First come named moves, each a turn or a mirror, each shown by rows before and after it. For each pair of rows after them, which moves, in which order, take the first row to the second? The first pair is done for you.
bekin (before => after):
[ 20   8   0   5 -16  10   2  -2   8   3  -1  -1  -2  -1 -12  12  12  -3
  -2   4   8  -3  -4  -3 -10 -10  -7   5   4  13 -10  -5   3   3  -9  -3
 -10 -11   3  -2  -6   0   6   8   0  -2  -5   2  11   3] => [ 19   6  -2   5 -16   9   2  -3   7   3   0  -2  -3  -1 -13  12  13  -2
  -2   4   9  -2  -4  -2 -10 -10  -8   4   4  12 -11  -6   4   3  -9  -3
  -8 -12   4  -3  -7   0   7   7   1  -1  -4   1  12   2]
[ 26  13  19   0  -4  10   8   4  17 -13  -3  21  -9  -9  -2   6  -4  -2
  18   1  -6  -8   3  18  -1   5   8  -4  -7  -6   3  -6  -6  -3  -5   8
  -7  -6  -6  13  -1   4  -6   7  12 -11  -9  -5 -11  -6] => [ 20   1   7  -3  -5   0   7  -4   7 -13   5  18 -20  -9  -7   8   3   2
  12   4  -9 -10   5  17  -2   5   1 -14  -9 -15  -5  -7  -3   1  -7   8
   7 -15   9   2  -4  10   0   5  22 -11  -5  -5  -7 -14]
[  1   8  -4  -9   5  16  -4   4   3  -1 -31  -2   3  -5 -16   4   1  20
 -13  -1  -4  -8  -7 -15   3 -13   3   1  -6  16  -8   9   9  17  -1  14
  -4  -8   6   2 -14   9  -4  -7  -1   0   5 -12   1  -6] => [  1   8  -5  -9   5  16  -4   4   2  -1 -30  -2   2  -5 -16   4   1  21
 -13  -1  -5  -9  -7 -15   3 -13   2   0  -6  15  -8   9   9  18   0  14
  -4  -8   6   1 -14   9  -4  -7   0   0   5 -12   1  -6]
purir (before => after):
[  6  17   5   5 -16  15   0   4  -2   2 -16  -7  14 -11   0  11  14  -2
   5  -1   5 -17  -1 -10  13  -2  -2  -5  -3  33  12   0  17 -11 -14  25
  -8  -8   1  -1 -10  -2  24   9   7  -2   5  -2   2   8] => [ -1   7  -6  24 -16   4   3  -1   9 -10 -10  -4 -12   1 -14  14  32 -20
   6  -2   4 -14  -3  -2  -3   2  -2 -12  -3   8  -6  11  13   5  -3  24
   6 -10  11  -3   2  -4  15   8  -9 -16 -13   6  16  -7]
[  5   5  -9  12  -9 -11   3  -3  15 -15  -2   0 -15   8  -8  11  17 -13
  -2   0  -5  -3  -1   3 -19  -6   4  -7   3 -18 -16   8  -9  12   3   4
   6  -2   5  -4  11   2   3   7 -13 -10 -13   0  17 -10] => [ 15  18   7 -14  -8   5  -1   4  -1   3 -10  -5  21  -8  11   8  -8  12
  -4   1  -5  -7   2  -7   3 -12   4   4   4  17   8  -8  -3 -11 -13   5
 -14   0 -10  -1  -5   5  16   9   9   9  11 -12  -2  11]
[  1   2   4   0   7 -11   5  20  -6   4   1  10  10  11   1  -6 -15  -1
  -6  -3  -2  -4  -3   1   1  -1   4  15  12   4   3   0  -2  12   1  -8
  -4  16   3   3   0   3  -5  -2  -9   1   0  -1 -10  -1] => [  0  -1   2   4   7 -13   5  19  -4   1   2  11   5  12  -1  -6 -12  -5
  -5  -3  -2  -4  -3   1  -1   0   4  13  12  -2   0   2  -3  15   4  -9
  -1  15   5   2   2   2  -8  -3 -11  -3  -3   1  -7  -4]
[  7   5  -8 -16 -12 -15 -12   6  -7   6  14   1  14  -3  -1   1   2  15
   1   6   0  -2  -6 -18  12  -1   1 -22  -1 -12  -3  -2  17  -1 -12  -6
  -5 -10 -17  -3  11  17  10  -7   3  11  -3  -5  -7  15] => [  2  -1 -14  -7 -12 -21 -11   3  -1  -1  17   2   1   2  -9   3  10   5
   1   5   0   0  -7 -13   3   1   1 -26  -1 -25 -13   4  15   7  -5  -6
   2 -10 -12  -5  17  16   5  -9  -5   4 -12  -1   0   6]
kedof (before => after):
[  9  -4  14   4  -7 -16   6  -6   8   7   1  24  15  -3   4  -6 -25  11
  -9  -5 -11   0   7   1  19  -7 -23 -10 -14 -16  31  -5 -16   9 -13   2
 -23   1  11 -13  -6   6  35  12  15  -2   7   6   0  14] => [ 11  -6  23   2 -22   8   7 -16   5  14  -5  12   5   3 -10  -5 -10  12
   2   4  -1   4  -7  -8  29 -10 -22  -2  -9   9  26  -7   2  -5 -14  14
  -9 -13   5 -10 -18   6  33  18  26   3  13   8   7   4]
[-10 -13   1  15   4  -1   0   5   4 -16  11  -5 -17   1  -6 -11   5 -15
  12  -3   1   5   1   4  -2   6   4   2   2 -19  -8  10   2  12   7  -6
   9   4  -7   3   9  -1 -18 -13 -17  -9 -13  17   1 -13] => [  3   3  -6  17  -4  -8  -2   6  12 -18   7   5  -7  -9  -3   4   1  -8
   0 -11  -9  -5   7   7 -13  -5   2  -6   1 -27 -12   4 -18  15  -6  -6
 -13   4  -6   0   8   5   3  -3 -20 -10 -17   0   1   6]
[ 12 -13  24 -16  -1  18   1  -2  -4   6   2  -5  29  -5   7 -25   6   0
  16   0  -5  17 -17   6  38   3   6  20  -4   4  19   6   4   7   8   6
   2   5  20  10   5   6  -1   8  -8   0  -7   9   1 -18] => [ 13  -8  17 -15   7   3   1   4   0   2   6   4  37 -10  16 -23  -4   1
   8  -8 -14  12  -7  12  30   3   5  14  -7 -13  21   7 -10  16   7  -1
 -11  13  24   7  12   7   3   6 -16  -3 -11   4  -4  -9]
[  2 -22  11 -10  14  21   4  -3 -19   2  16  -4  10  13   2 -36  -8   3
   0  12  13  -2 -15  10  20  38   5  -4 -13  11  19 -13  11   1  22   7
  14  -8  -6   0   9  -8 -25 -11  22 -15  13  20 -15 -16] => [ 11  -6  -4  -6  22  -8   2   5  -9  -6  20  15  28  -1  19 -24 -26   7
 -19  -4  -5 -14   3  22   1  31   3 -18 -18 -20  21 -16 -22  16  12  -3
 -18   5   0  -6  19  -3  -7  -9   8 -20   3   3 -22   9]
Fipiz (before => after):
[  9  -1   6   3   8 -12  -3   4   4   3   0   9   7   5  -3 -10  -3   4
   7   5  -4  -3  -8  14   2   5   3   9   3   0  -9  -1   0   4  -4  -3
  -6  21  -2   5  -1 -14   2  -4  -1   0  -7 -10   4  -1] => [  8  -4   2   7   3 -13  -3  -1   5   0   1   7  -2   8 -10  -8   5   1
   7   7  -3  -3 -11  14   0   5   2   5   4  -3 -17   1   2   6  -3  -1
   1  16   2   3  -2 -13   2  -3  -1  -3 -10 -10  10  -6]
[ -1  -2   4  -6   2   3  -2   0  -9   4   2  -7   8  -1   2  -5  -5   5
   6   3   1  -2  -3  -6  13   3   0   6  -3  10   3   1  13 -11   2  -4
  -3   2  -1  -3 -11   3  -5  -3  20  10  15   0  -8  -3] => [ -3  -7  -2  -2  -4   2  -2  -6  -7   1   4  -8  -5   3  -7  -1   7   1
   6   6   2  -2  -7  -5   9   2  -2   2  -3   6  -6   3  16  -7   3  -1
   7  -6   5  -6 -12   4  -4  -1  20   7  12   0  -1 -11]
[ -1   1   4  -9  -6   2  -3  -6  -2   0   5   4   0  -6   3   2   7   4
   3   3   2  -9  -6  -2   6  -1  -5  -5   3   8  -1   1   5  -8  -7   7
   1 -10   3  -8 -10   4   7   3   7   6   9  -7   1  -3] => [  0   2   6 -10  -4   2  -3  -4  -2   0   5   4   3  -7   5   0   4   5
   4   1   1  -9  -5  -2   8   0  -4  -4   2   8   2   0   4  -9  -7   6
  -2  -8   1  -6  -9   4   7   3   8   7  10  -7  -1  -1]
veno (before => after):
[ -4   2   1   7  -6   1   4  -3   4  -1  -1  -1 -13   4  -7   1   9  -4
   0   2   2   6  -5   0  -3  -3  -3   3   0  -3  -5   1   4   4   0   4
  10  -5  -1   3  -2  -3  -6  -3  -3  -4  -3  -2   6  -3] => [ -3   8  10   1   0   5   4   4   2   3  -4  -1   1   1   2  -5  -2  -1
   3   1   3   8  -4  -1   2  -1   0  10  -1   5   6   0   4   0   0   1
   2   2 -10   8  -2  -6 -10  -4  -3   0   1  -2  -2   4]
[-12   5 -16  -5 -12   5  -2 -17  -9   1   8   3 -14  -5 -13  25  19   5
   2  -4   3  -7  -5  -5  10 -15 -15 -20  14   1  -8  -2   4  -6 -18   7
  20 -34  25 -21  -6   3   5   1   1  10 -10 -13   5 -12] => [-27  -5   5 -12  24   5   1   5 -15   2  11   1   2   2   6  -6  -6  -5
  17  -3  11   8   0  -3  24   8  -6   2  12   4  21   7  12  -6   3  -8
  22  -4   9  -6   9 -11 -33 -19 -10  11  -7  10 -15 -19]
[  4 -12  12 -13 -19   8 -21 -13  -6 -15   1  -4  -2 -37  -8  -7  17 -18
   2   0  35  -3  11  12 -13 -19   6  -8   2  -5 -15  -3  19 -14  10   6
  31 -15  25 -28  16 -10  -8   0  11   3  31  -2  -6  -7] => [  3  -9  26 -19  -7  14 -20  -3  -9 -10  -2  -5  14 -38   4 -18   1 -17
   7  -2  38   1  14  11  -3 -13  10   4   2   4   2  -3  20 -19  14   1
  21  -1  13 -19  19 -14 -19  -6   9   7  36   3 -18  -1]
Then:
Between the rows of a pair lie two moves.
[  8  15   7  15   3  14  -2  13  13  -3  -4   4  -5  -7   4  10  -4  -6
  -3  -6  -2  -1   3   1   6   0 -10   7  -5  -2  -3  10 -12  -8  10  -2
  -9  21 -18  12  -3  -3 -24   1 -19   2  -9   5   4  -3] => [  1   1  -7  17  -4   5  -2   1   7  -6   4   1 -25  -4  -6  15  12  -7
  -7  -2  -3  -4   2   1   2  -1 -16  -5  -6 -13 -18  11  -7  -2  10   1
  12   7  -1   0  -7   2 -18   0 -12  -1 -10   5  15 -16]  Fipiz, bekin
[  3  -6   3 -14  -9  16   8  -6   4   7  28 -18 -14  -6 -20  -1  10   8
  16   6  34 -17   5   8   1 -16  -8   0  -6   2   9 -16   4   9  16  12
   9  -1  -1  -1 -17 -10 -10  -6  29   4  13 -21  20   0] => [ -4  -8   1 -14  14  -4   9   7   4   1  36  -9  -2  -8  -4 -11  -8   5
  12  -1  28 -16  17  16  -3  -7  -6  -1 -10 -20  21 -12  -8  21  22  -1
  -1  19   1   0  -3 -13 -20 -18  18   1   9 -17   9   5]  veno, kedof
[-14 -13 -18   4   1 -40   7   2   6 -15   9   3 -17   2 -13   1  16   3
   4   2  -3  -5   3  12 -16  -4   3 -20  -6 -21 -12   2 -23   8   6 -19
  13  -2  17  -6  16   4  -9  -3  -1 -19   8 -11  -8   0] => [ -9 -13 -17  -7 -16 -27   5  -8  -5  -5   6  -5 -17  -3 -19   8  23  17
   3   9   0  -9  -3   2  -5 -13  -2 -21  -4   1 -14  -6 -10  -5  -6 -10
  19 -19  18 -12  -1  10   6   4  21  -9  22 -18  -6   1]  purir, Fipiz
[  3  12  -7   1 -16  13  -2 -14   8  10  -5  -6   1  -6  -6  17   0   1
  -3   2  10 -10   7  -5   4  -8  -5   2   2  16  -9 -10  -6  -6 -27  10
  -5  -5   2 -13  -7  12   7  16  13  -1   1 -24   6  11] => [-15  -3   4  -2  22   0   2   4   2   7   5  -5   8   1  12 -11 -21 -10
   7   2  15   2  16   1  12  14   0  14  -2   3  13   1  -3   2  -6  -7
   2  23  -4  -4  11   1 -29  -7   1  -4   0  -1  -9   2]  veno, Fipiz
[  0  -1  -4  15  -2 -21 -10  10  11   3  -1  -7  -2   9   6   3 -24 -12
   0 -18   2  14   3   1  -9   0  20  15 -14 -19  13   7   0 -10  23 -10
 -10  22   9   9  27   6  -3 -27 -13  -1  -9   8   1   7] => [  7   6   4  -2  -9  -9 -13   8  -1  15  -6 -12  15   0  12   4 -33   5
  -1 -15   3  10   2  -8   6  -6  18  19 -12   5  22  -4   8 -26  10  -6
 -16  16   2   8  14   9   9 -23   6  11   7   0  -6  16]  Fipiz, purir
